Rotation paths and how fast each direction turns (degrees per step):
Each turn is a multiple of 5 degrees from 10 to 175, or 0.
Each row of a path follows its step; steps can be skipped.
Rotation 1:
step 0: [-17 -14   0   0   0  10  -5   1   7  13  14   1 -10  24   7   9  -6  -4
 -17   0   0   0  10   4  -1  13   7  -8  -2   0  10   7   0  15  -1 -13
   1]
step 1: [-19 -20  -8 -15  11 -11   1   1  -9  13  -4   1   0   0   9 -15  -5  -3
 -10  10 -12  -5  -1   5   5  -3   9  -7  -7 -11   4   4 -11  -3  -1 -11
  10]
step 2: [ -6  -7   1 -14  14  -6   1   6   6  18   2 -13   8   0  -1  -1   0  11
  13  18 -16  -1   4   9   0   3  -5 -11 -12  -1  -9 -16   2 -14   7  -3
 -10]
step 3: [ -5  -8  13   2 -12 -15   6   1   8  -7  24 -11   2  10  -3   1   0   3
  -2  17 -10  11   6  -5  14   4  -8   6 -10  -3  -9  -3   0   5   6   0
 -19]
step 4: [ -2   3  -3   0  -2  -2   2   2 -17  -3   0   1  -8  12  -4 -14   0   1
  -4  20   0  21   2 -19   7   1   2   7  10 -25   2   3   6  -2   7  -8
 -11]
step 6: [-22 -23 -18   3 -15   0  11  -6  10   3  -3 -11   2   3  -7  -5   2   1
   6   0   1   6  -8   6  -9  -3 -11  14   1   1   5   6  -3   3 -14   9
  -9]
step 8: [ -9   2  12   1   0   7   5  -9  -1  -2 -10  -1 -19  15   6  -6  -1   3
  -2   2 -15  12   7  18  17 -10   1  -9  -6  15  13   0 -12   0  10  -5
  -3]
step 9: [ -3  -2  -2   3   9  -6   6   0  17  10 -10  -5  -5  10   3  -7   6  -8
  -9  20   5   8   2   5   0 -15   7 -14  -6   0   3  21  -9 -12   5  12
 -13]
step 10: [  3   0  -7 -21  -1   9  -1  -6  19  15   8  -6   3  22   4   7  -2   3
   3   5   4   5   3  -6   0  11  18  -7 -11 -10 -10  13  -3   2   1   0
  -9]
step 11: [-13 -13   0  -5 -12  -4  -2   4   8  -1  -1 -10  -2  14   7  -4  -3  15
 -20  -4  -8   2  -6  -1   9  14  12  -7 -11 -21   9  -7   2   7  -3 -12
   3]
step 12: [ -8 -24 -10   4  11  -3  -4   8  -6  18   2  -4  -6   1  -1  -3  -3   0
 -17  16  -9  -6  10   2  -3   3  -4  -9   8 -10  10 -12  11  -3   3 -12
  -8]
Speeds:
[-3 -2  2  1 -2 -2  2 -3  3 -3  1  0 -1  2  4 -1 -6 -4 -1 -3  2  4  1  2
  5 -3  3  1 -1  3 -5 -7 -1  6 -3  3  2]	140
[-1 -2  0  5 -2 -1  2  5  4  4  1 -2 -5 -4 -2  6  2  1  1 -1 -3 -2  1  3
 -1 -4 -2 -6  5 -2 -2 -1  0  0 -1  7 -3]	110
[-1 -2  1  0 -7 -2  3 -2 -1 -6  5  2  3  0  0  1  1  2 -1 -5 -7  0 -1  2
  2  2 -2 -4 -2  1  4  5 -7  2  0  1  1]	140
[ 1 -2  4 -3  1  1 -4 -1  4  5  0 -2  1 -1  1 -3  2 -4 -5 -5 -1 -3 -3  0
 -2 -1  6 -8 -3  0 -1  2  2  3  4 -3 -2]	35
[-4 -6 -4  1  2  1  3  0 -2 -2 -3 -4  0  4 -1  5 -2  2 -2 -7  1 -1 -1 -3
 -5  4  1 -1  3 -2 -3  3  2  0 -1 -2  5]	65
[-2  4  1 -1  0 -4  1  3  0  4  1 -1 -2  5  4  3  1 -6  1 -2 -1 -3  3  4
  4  3  2  0 -6 -1  1  3  2 -7 -2  2  5]	40
Rotation 2:
step 0: [  2  -5  22   0   6   2 -12  -4   5  17   5  -3  -2  -4  -4  -4   2 -17
  -6  -2  -4   9  -3   5   5   6  -2 -16   9   9  -5   1 -17  -6 -15  -1
  -1]
step 1: [ 10  -5  -7   5 -13   7 -24  -1  -4  11   4   8   5  -1   1   5   7   5
   6  21  11   4  -6   9   0   5  -5   1   0   4   2   4 -15   2  -6   4
  12]
step 2: [ -5   1   1   6   2   0  -2  17   7  19   3  17  -1   7 -11   5  -4   9
 -16  14  16  -8  -2  -2   5   4   8 -13  -6   2   6  -3   9  -2  -1   8
   1]
step 4: [ -3   3   7  -7 -15   8  -5  -8   6  -4  -6 -14   6  -3  -2  -1   8  -5
 -23   4  22 -10  -2   3  -9  -8  -1   3   6  -2 -14   3   2  -5   8  -1
  10]
step 5: [  7   1  10 -16  17   5   1 -13   9  10   4   1   0   5   6   5  -2 -17
  -9   8  12  -6   4  -2   8  -3   4  -1   8   4   3 -14 -14 -12   2  -7
  -1]
step 6: [ -5 -14   2 -10  -8  -5 -14 -10   4  11  22   3   5   2   0   6   8  10
   9   9   5   3  -4   3  -3 -10   0  19   0   1  10 -12  -7  -5   1  -2
   3]
step 7: [-12   0   7   5  -3   4   8  10  -1  20   9  -2  -8  10 -11  12  10   3
 -15   0   1  11  -8  14  -3  -1   7   1   5  -7  11  -9   5  -4  11   6
   3]
step 9: [  0 -10  -3  10 -10   7 -20   5  -1   0  -7 -18   5   5   7   0  11   2
 -12   1  11  -8   9   6  -3 -10  15  -1   4   5  -6 -10   1   6 -13   0
   2]
step 10: [ -5  -1  -8  -9  11   9  -5   7  -1  10  -7  11   7   1   4   8 -12  -9
  -6   5   6  -2  11   4   5  -1  24   1  24   0   4  -2  -2  -5  -7  -1
   1]
step 11: [-14 -17  -6 -15 -17  -9   0   3   0   6  -3   6  12  -2 -13  -3  -4   8
   2   3   4  -5  -7  -2  16  -4   4  15   8   5   0  -3  -9   2   1 -13
  -1]
step 12: [  5  -2   3 -11  -4   3  12  11   1  -4  -5 -15   0   6 -17  14   4   5
 -15   8   1 -12 -11  11   1   1  -1   7  11  -5   9  -8  -1   8   8   4
 -12]
Speeds:
[ 1 -2 -4  9  4  1 -4 -5 -1  1  4  4  2 -1 -2  6 -2  0 -3 -1 -3 -5 -1  0
  4  0 -2  5  2  1 -1  2  2 -3  0 -3 -1]	80
[ 2  4  3  4 -2  0 -4  3 -1  0 -5 -3  2 -2  0  1  0  0 -4  7  0  3  1  2
 -1 -2 -1  3 -1 -4  0 -3  7  0  5  1 -5]	140
[-3  0  0 -2 -4 -5  1 -1  2 -2  3  5  0 -3  0 -4  3  3  0  3 -2 -4  4  7
  0 -6 -1  0 -1  2 -6  3  3 -4 -2  0  2]	155
